In the data rows, zero lies at 4.5, halfway between 4 and 5.
In each game, the first row plays the second. By how much does the first row win? 10 means about a draw, 20 a big win and 0 a big loss. Wins can go round in a circle. Each row has two weighted sums of its numbers, A and B, taken from their middle values. A row wins by its A times the other's B, less its B times the other's A.
[5 3 5 4 4 5 5 5 3 3 3 6 5 5 5 4]
[6 4 5 5 5 5 5 6 3 2 3 6 5 5 5 5] 11
[5 4 5 5 3 5 6 6 4 3 4 6 5 5 5 4]
[5 4 5 5 4 5 6 6 4 3 4 6 5 6 5 4] 10
[6 4 5 5 5 6 6 7 3 3 4 5 5 6 5 5]
[6 4 5 5 4 6 6 7 3 3 4 5 5 6 4 5] 11
[6 5 5 5 4 6 6 7 2 3 4 5 5 6 4 6]
[6 4 6 4 4 5 6 7 3 4 5 4 5 6 4 5] 15
[6 4 5 4 4 6 6 6 2 5 4 4 5 6 3 5]
[6 4 6 4 4 5 7 6 3 4 5 3 5 6 4 4] 7
[7 5 6 4 5 5 6 7 3 5 5 3 5 6 4 5]
[6 5 6 4 6 5 6 6 3 5 5 3 5 6 4 5] 8
[7 6 6 4 6 4 5 6 4 5 5 3 5 6 4 6]
[7 6 6 4 5 4 4 5 4 5 5 3 5 6 4 5] 14
[8 8 6 4 7 4 2 4 4 5 5 4 4 6 4 7]
[7 6 6 4 6 4 2 3 5 5 5 4 4 6 4 6] 14
[7 6 6 4 6 3 1 2 5 5 4 5 4 5 4 6]
[6 6 5 4 5 2 1 2 6 5 4 6 3 5 4 6] 11
[6 6 5 4 5 2 0 1 5 5 4 6 3 5 4 6]
[6 6 4 4 6 3 0 0 5 6 4 6 3 4 4 6] 14
[5 6 4 5 6 2 1 1 6 5 4 6 3 4 4 6]
[5 6 4 5 6 2 1 1 6 5 4 6 3 5 4 6] 9
[5 6 5 4 6 2 2 1 6 5 4 6 3 5 5 5]
[5 6 5 5 6 3 2 1 5 5 4 6 3 4 5 5] 11
[5 7 5 4 6 3 2 1 5 5 4 6 3 4 5 5]
[4 6 4 4 6 3 2 1 6 5 5 6 3 4 5 5] 9
[3 7 4 4 6 4 3 1 6 6 6 6 3 4 4 5]
[3 7 4 4 6 4 4 2 6 6 7 6 3 3 4 4] 17
[3 7 3 4 4 5 3 2 5 6 6 6 3 3 4 5]
[2 7 4 5 5 4 4 2 6 7 7 6 4 3 4 4] 11
[1 6 3 5 5 5 5 2 6 7 7 6 4 3 4 3]
[2 6 4 5 6 5 5 3 6 7 7 6 4 3 3 3] 10
[2 6 4 5 6 6 5 3 6 6 6 6 5 2 3 3]
[2 6 4 5 6 6 5 3 6 5 7 7 5 2 3 2] 13
[2 5 4 5 5 6 6 4 6 5 6 6 5 2 3 1]
[3 4 4 5 5 7 5 4 5 5 6 6 5 2 3 1] 8
[3 3 3 4 4 7 5 4 5 5 6 6 5 2 3 0]
[3 3 3 4 3 7 4 3 4 5 5 7 5 1 2 1] 11
[3 3 3 4 3 7 4 4 4 4 5 7 5 1 3 1]
[3 4 3 5 3 6 4 3 4 5 4 6 5 1 3 1] 13
[4 4 4 5 5 4 5 4 5 2 3 7 5 5 5 4]
[4 4 5 4 5 4 5 4 5 3 4 6 5 6 6 3] 8
[5 5 5 4 5 5 4 4 4 2 4 6 5 5 6 5]
[4 5 4 5 6 5 5 4 5 3 4 6 5 5 6 5] 5
[4 5 5 4 6 5 5 4 5 3 5 6 5 6 7 5]
[4 6 4 5 6 5 5 4 6 3 6 6 5 6 7 5] 11
[4 6 4 5 6 5 5 4 6 3 7 5 5 6 7 4]
[3 6 3 4 5 4 5 4 7 4 7 5 5 6 7 4] 6
[2 6 3 4 5 4 6 4 8 5 8 4 5 6 7 3]
[2 7 3 5 7 5 5 3 7 5 8 5 5 5 6 4] 12
[2 7 3 4 7 5 4 3 7 5 8 5 5 5 6 5]
[2 7 2 5 6 5 4 3 7 5 9 5 5 4 5 4] 13
[2 7 2 5 6 4 4 3 7 6 8 5 5 4 5 4]
[1 6 1 5 5 5 5 3 7 6 8 5 5 4 5 4] 6
[1 6 2 5 5 4 5 3 7 7 9 5 5 4 5 4]
[1 6 2 5 7 4 5 3 6 7 9 5 5 3 4 4] 12
[1 6 3 5 6 5 5 4 6 7 9 5 5 3 4 4]
[1 5 2 6 6 5 5 4 6 7 8 5 6 3 3 4] 8
[1 5 1 5 4 4 5 5 5 8 8 5 5 3 4 5]
[2 3 1 5 5 5 6 5 4 8 8 5 5 3 4 5] 11
[2 2 1 6 6 7 6 4 4 8 8 5 5 3 3 5]
[2 0 2 6 5 7 6 5 3 7 7 5 5 3 4 4] 9
[3 0 4 6 6 8 6 5 2 6 7 5 5 4 4 4]
[3 0 4 6 5 8 5 5 2 6 6 6 5 4 4 4] 15
[2 0 3 5 5 7 6 5 2 4 5 6 5 4 4 3]
[3 0 4 2 3 7 3 4 0 3 3 7 4 3 2 3] 9
[3 0 3 3 3 7 3 4 0 2 3 7 3 3 2 2]
[3 0 3 3 4 5 2 2 0 1 2 8 3 3 1 2] 14
[2 0 2 1 2 4 2 2 0 0 1 7 2 3 1 1]
[1 1 2 0 0 2 1 1 0 0 0 7 1 2 1 1] 10
[2 2 2 0 2 2 0 1 0 0 0 7 1 2 1 1]
[2 2 2 1 2 2 2 1 2 0 1 7 2 3 2 1] 15
[1 3 2 1 2 2 2 0 3 1 2 7 1 2 2 1]
[1 4 1 1 3 1 2 1 4 1 2 7 2 3 2 1] 14
[3 6 2 1 2 0 1 1 3 2 3 7 1 2 2 2]
[2 6 3 2 3 0 3 2 5 3 4 7 2 3 3 3] 10
[3 6 3 5 5 2 6 4 7 7 6 5 4 5 3 4]
[5 7 4 6 6 0 6 5 6 6 5 5 4 6 3 5] 13
[5 6 3 6 6 2 7 5 5 6 5 5 4 5 3 5]
[5 6 4 6 6 3 7 6 4 6 5 4 4 6 3 5] 11
[5 4 2 5 5 3 4 5 4 3 2 7 4 5 3 4]
[5 3 3 5 5 4 5 4 4 4 3 6 4 5 4 5] 12
[5 3 3 5 4 4 5 4 5 4 3 6 4 5 4 5]
[5 4 3 5 5 2 4 4 5 3 2 6 3 5 4 5] 12
[5 5 2 5 6 1 3 3 5 2 2 7 3 5 4 6]
[5 4 2 5 5 3 4 3 5 3 3 6 3 5 4 5] 6
[5 4 2 3 4 2 2 2 3 3 2 7 2 4 3 6]
[5 4 2 4 4 2 2 3 4 2 2 7 2 4 3 6] 10
[4 4 2 4 3 1 2 3 4 2 1 7 2 3 3 5]
[3 3 1 2 2 0 1 2 3 1 0 7 1 2 2 4] 9
[3 3 2 2 1 1 1 2 3 1 0 7 1 2 1 3]
[3 2 2 3 2 2 1 2 3 1 0 7 2 2 1 3] 11
[4 3 3 3 4 2 1 2 2 1 0 7 3 2 2 4]
[4 3 4 4 4 3 2 3 3 1 1 7 3 3 3 4] 8
[3 3 3 4 2 3 3 4 3 2 1 6 3 3 3 3]
[4 3 4 4 3 4 3 3 2 2 1 7 4 2 3 4] 13
[5 4 5 5 4 5 4 4 3 2 2 7 4 3 4 5]
[5 3 5 4 4 5 4 3 2 3 3 7 5 4 5 5] 10
[5 4 5 5 4 6 5 4 4 4 3 6 5 4 5 5]
[6 5 5 5 5 5 5 5 4 3 3 6 5 4 6 6] 19
[5 5 5 4 4 5 6 6 5 2 4 5 5 5 6 5]
[5 4 6 4 4 7 6 6 4 3 4 4 6 5 5 5] 9
[6 5 6 4 4 6 6 7 3 3 4 4 6 6 6 5]
[5 4 5 4 3 7 7 7 3 3 5 3 6 6 5 4] 11
[6 5 5 3 4 6 6 7 3 3 5 3 6 6 5 5]
[5 5 5 3 4 6 6 7 3 3 4 3 5 6 5 5] 9
[6 5 6 3 4 5 7 7 3 3 5 3 6 7 6 5]
[6 6 5 4 4 6 6 7 3 3 5 3 6 6 5 5] 9
[6 5 5 3 3 5 6 7 4 3 5 2 5 7 5 4]
[5 5 5 3 4 5 6 7 4 3 5 3 5 7 5 5] 9
[6 5 5 4 4 5 6 7 5 3 5 2 5 7 5 5]
[5 5 5 4 5 5 6 7 4 3 5 2 5 7 6 4] 8
[6 5 5 4 5 5 6 7 4 3 6 2 6 7 5 4]
[6 5 4 4 5 5 6 7 3 3 5 3 6 7 5 5] 8
[6 6 5 3 3 4 5 7 4 2 5 4 4 7 5 6]
[6 5 5 3 3 5 5 7 3 4 5 4 4 6 5 6] 10
[6 5 5 4 5 6 5 6 2 4 5 4 4 6 4 7]
[7 5 6 5 6 6 5 6 2 5 5 4 4 6 4 7] 12
[6 5 6 5 5 5 5 6 2 6 5 4 4 6 4 7]
[6 5 5 5 5 5 6 6 4 6 6 4 3 6 5 6] 7
[6 3 4 5 5 5 5 6 3 4 3 6 4 4 3 5]
[6 4 4 4 3 5 5 6 2 4 3 6 4 4 2 5] 10
[5 4 4 5 4 5 6 7 3 5 4 6 4 4 2 5]
[6 5 5 5 5 4 5 6 3 5 4 6 4 4 2 6] 9
[5 5 5 5 4 4 6 6 4 6 4 5 4 4 3 6]
[6 6 5 6 6 5 5 6 3 6 4 6 4 3 2 7] 9
[5 6 5 6 6 5 6 6 4 6 5 5 4 4 3 6]
[4 6 5 6 5 5 6 5 5 7 5 4 4 4 3 6] 7
[4 6 5 6 5 5 6 5 5 7 5 4 4 3 3 6]
[4 6 6 6 5 4 6 5 5 7 5 4 3 4 4 7] 14
[4 6 6 5 5 5 5 5 5 7 5 4 3 3 4 7]
[3 6 6 6 6 5 6 4 6 8 6 3 4 3 4 6] 8
[3 5 6 6 6 6 6 4 5 8 6 3 4 3 4 5]
[2 6 6 6 6 5 6 4 6 7 5 3 4 3 4 5] 8
[3 6 6 6 5 7 6 4 5 7 5 4 4 3 4 6]
[3 7 7 5 6 5 5 4 5 7 5 4 4 2 4 7] 19
[3 7 7 6 6 6 5 4 5 7 6 4 5 2 4 6]
[2 6 7 5 6 6 6 4 6 7 5 3 5 2 4 5] 3
[2 6 7 5 5 6 5 4 5 6 5 5 5 2 4 5]
[2 6 7 5 5 6 6 5 6 6 6 4 5 2 5 4] 13
[2 6 7 5 5 6 6 5 6 6 6 4 5 2 4 4]
[2 7 7 5 5 6 6 5 6 6 5 4 5 2 4 4] 6
[2 6 7 5 5 5 6 5 7 6 6 4 5 2 4 4]
[2 6 6 6 5 6 6 5 6 6 5 4 5 2 4 4] 7
[2 7 7 5 4 6 5 5 4 6 5 5 6 1 4 5]
[2 7 7 4 4 7 4 4 4 6 5 4 5 1 4 6] 8
[1 7 7 4 4 7 5 4 5 6 6 4 5 1 4 5]
[1 7 7 4 3 7 4 4 5 7 6 4 5 1 4 5] 11
[2 8 7 3 4 6 3 4 5 5 6 4 4 1 5 6]
[2 8 7 2 4 6 3 4 5 5 6 4 4 1 5 5] 9
[3 8 7 2 4 6 3 3 5 4 6 5 4 2 5 5]
[3 8 6 1 3 6 2 4 4 3 4 6 3 2 5 5] 5
[4 3 4 1 2 4 1 4 2 0 0 7 1 1 1 4]
[4 1 4 1 2 4 1 4 1 0 0 7 2 1 0 4] 9
[3 3 4 5 4 6 4 6 4 5 5 6 5 1 2 5]
[2 4 4 5 5 7 4 5 5 5 6 6 6 1 2 4] 12
[2 5 4 5 4 6 4 5 5 5 6 6 5 1 2 3]
[2 6 3 5 3 6 4 4 4 5 6 7 5 0 2 4] 9
[6 4 5 4 3 5 5 7 3 3 3 5 4 5 4 5]
[5 3 4 5 3 5 6 7 4 4 3 5 4 5 4 5] 12
[6 4 5 5 4 5 5 7 3 4 3 5 4 5 3 6]
[6 4 5 5 5 4 6 7 3 5 3 4 4 5 3 6] 9
[6 4 5 6 6 4 6 6 4 5 3 4 4 6 3 6]
[6 5 5 6 6 4 6 6 4 5 3 4 4 5 2 6] 11
[6 5 5 6 5 5 7 6 4 5 3 3 4 5 3 6]
[6 4 5 6 5 4 7 7 4 5 4 2 4 6 3 5] 11
[7 5 6 5 5 4 6 7 4 5 4 3 4 6 3 6]
[7 5 6 4 5 5 6 6 3 5 3 2 4 6 3 6] 10
[6 5 6 5 5 4 6 7 5 5 4 1 4 6 4 5]
[6 5 7 4 5 5 5 6 4 5 4 2 5 6 4 5] 12
[7 7 7 3 4 3 4 6 4 4 4 2 4 6 4 7]
[7 6 7 4 4 3 3 5 5 5 4 2 4 6 5 6] 17
[6 6 6 4 4 2 4 5 5 6 5 2 4 7 5 6]
[6 5 6 4 5 2 4 5 5 7 5 2 4 7 5 6] 11
